In the rows, 128 means zero.
First come named turns, each shown by rows before and after it. For each pair of rows after them, which turns, in which order, take the first row to the second? The first pair is done for you.
Z142:
[ 92 149 137 118 150 135 171 130 133 152 135 116 148 148 161 128 128  85
  89 118 103]  ->  [ 97 129 119 106 130 156 141 120 129 144 125 154 160 141 173 126 131  71
 114 106 104]
[138 116 142 131 120 122 123 136 131 135 131 115 124 111 117 115 139 142
 127 110 129]  ->  [136 117 141 131 126 119 136 136 128 134 130 107 125 120 117 115 141 139
 120 110 127]
[141 132 132  99 128 130 128 114 130 112 138 108 116 131 125 125 104 160
 110 121 120]  ->  [139 132 131 102 129 126 144 119 130 110 134 104 121 142 125 123 108 149
 102 119 116]
[114 144 145 121 153 147 146 122 117  89  83 146 143 156 124 127 121  70
 105 125  99]  ->  [123 126 130 113 135 162  98 113 125  84  87 179 143 135 132 129 114  81
 129 122 107]
Z160:
[108 134 116 108 132 135 138 148 122 132 141 112 146 138 124 119 122 114
 123 144 135]  ->  [111 135 118 112 131 131 140 150 125 134 145 107 141 135 122 116 124 127
 122 145 137]
[102 127 155 156 107 116 111 119 115 113 162 125 125 107  93 163 114 131
 139 133 103]  ->  [ 89 124 140 140 109 132 115 117 111 111 146 148 149 120 119 162 114  99
 141 120  90]
[141 134 162 144 143 131 133 133 121  95 114 109 115 137  90 134 130 103
 114 131 122]  ->  [127 120 129 121 129 138 148 129 115 105 101 138 155 150 130 122 138  86
 124 113 112]
Z408:
[142 102 122 147 114  96 114 145 153 138 161  84 121 105 103 129 131 221
 135 125 151]  ->  [140  70  83 117  86 123 104 145 134 130 135 145 172 120 142 115 147 175
 169  92 132]
[104 178 142 110 174 164 128 120 130 128 143 168 113 112 154 114 111  79
 121 116 123]  ->  [106 190 149 126 179 131 167 130 137 149 163 112 100 119 138 105 122 123
 113 129 130]
[ 89 153 132 121 150 101 206 127 151 173 139  84 133 154 163 124 130 153
  72 131 113]  ->  [ 84 120 103  91 128 151 159 118 131 148 103 168 171 157 194 124 133  86
 105  98  99]
[127 125 154 134 142 142 157 162  97  82  89 120 136 161 101 155 139  61
 120 114 106]  ->  [129 136 169 145 151 134 160 163 103  88  98  97 119 157  86 159 130  76
 105 127 110]
Z658:
[133 154  98 143 128 165 160 119 114 103 116 139 137 137 121  99 127 176
 129 126 157]  ->  [133 151  97 140 126 172 163 119 110 100 110 146 142 139 128 101 125 168
 128 124 150]
[152 108 106 155 100 120  89 136  95 125 115 168 131 119 152 134 127 118
 125  97 134]  ->  [149 119 106 152 106 116  77 125 109 135 129 163 118 103 157 139 112 140
 120 108 141]
[130  97  80 136 123  88 129 148 125 145 159  86 150 133 143 101 140 181
 158 122  96]  ->  [128  90  71 124 115 103 135 150 109 137 142 105 172 144 155 100 148 146
 161 109  86]
[135  94 117 116 115 159  96 133 119  93 100 191 142 132 102 155 110  72
 164 108 143]  ->  [123 109 121 114 133 152  59 107 157 124 131 184 107  95 108 157  80 119
 144 133 164]
Then:
Between the rows of a pair lie 2 to 3 turns.
[123 120 101 116 110 133 122 119 128 146 138 153 162 145 172 104 115 112
 155 104 112]  ->  [149 116 131 137 106 149  81 122 119 108 132 158 133 134 121 121 113 101
 170 109 122]
Z160, Z658, Z408
[156 129 154 160 101 104 116 141 108  89 143  60  99 117  77 121 151 162
 154 133 145]  ->  [147 101 130 134  86 130 134 150  79  75 107 106 157 150 109 114 169  95
 171  99 117]
Z142, Z408
[149 147 131 128 186 157  44  73 201 116 187 139  69  60  87 140 119 176
 118 173 131]  ->  [164 156 167 162 183 115 201 145 124  76 145  53 116 158  31 141 182 109
 104 144  88]
Z142, Z658
[143 139 149 114 131  91 152  90 167 181 136 103 107 110 134  81 121 202
 146 142 157]  ->  [132 135 151 105 130  96 222 115 120 162  95 102 155 165 137  86 150 123
 137 116 121]
Z142, Z658
[150 124 136 147 128 110 162 153 106 118 137  96 113 125 110 137 142 156
 136 147 143]  ->  [145 120 144 138 132 153 108 138 106  96 120 154 112 111 112 153 121 105
 140 144 140]
Z408, Z408
[118 139 136 139 136 125 162 136 118 128 134 103 138 137 113 115 137 131
 121 134 122]  ->  [130 115 109 129 111 133 116 126 123 126 138 134 143 117 124 107 138 155
 154 123 132]
Z408, Z142, Z160
[118 167 152 129 170 139 102 120 137 121 157 166 104 108 123 140 100 132
  96 145 134]  ->  [144 134 118 132 124  98 180 157 100 119 148 131 161 154 124 105 160 152
 138 112 126]
Z658, Z408
[114 118  94 138 127 126 163 164 124 137  87  92 151 133 170 145 147 134
  99 119 135]  ->  [107 113  83 125 124 143 133 147 135 144  86 124 153 117 191 147 133 130
 102 119 139]
Z658, Z142
[ 75 141 101 107 132 129 163 117 125 173 135 159 155 147 187 118 123 102
 106 134 104]  ->  [ 77 154 111 118 140 111 175 120 135 181 152 128 139 144 175 118 119 129
  94 149 113]
Z658, Z142
[122 126 136 133 126 125 154 153 132 130 147  93 150 136 121 143 191 119
 136 127 161]  ->  [107 143 143 132 145 133 115 131 162 148 160 105 122 107 131 154 157 133
 115 148 173]
Z408, Z658, Z408
[128 144 123 124 138 156  97 123 102  99  89 146 125 144  98 120 134  81
  72 128 116]  ->  [140 157 129 145 142 111 124 131 118 126 124  83  97 134  82 111 134 158
  66 149 133]
Z142, Z408
[145  96 137 152  89  99 173 146 119 131 158 124 125 140  87 148 179 186
 160 135 171]  ->  [147 102 148 158  98 102 164 146 121 132 162 118 107 133  75 152 172 186
 153 145 179]
Z408, Z408, Z408
[123 113 131 140 112 147 110 136 102 104 134 145 112 136  88 115 132 124
 161 103 148]  ->  [124 115 128 146 109 123 126 137 107 118 146 118 109 138  85 109 137 154
 160 108 153]
Z142, Z408
[155 130 134 157 100 113 188 137 139 142 137  85 148 140 113 102 154 152
 137 128 125]  ->  [150 147 178 160 126 163  97 116 151 111 128 135 102 102  88 138 111 103
 121 149 129]
Z408, Z408
[103 113 101  92 117 150 108 105 166 159 148 161 162 114 184 112 115 156
 137 122 139]  ->  [142 105 107 119  94 113 139 134 147 146 157 106 155 127 138  99 145 199
 163 117 151]
Z160, Z408, Z658
[145 141 157 144  89 121 129 153  92 104 151 115  99 107  82 106 136 151
 155 137 135]  ->  [146 133 141 138  76 117 137 159  90 113 152 118 114 109  94  94 144 161
 163 132 133]
Z408, Z142, Z142
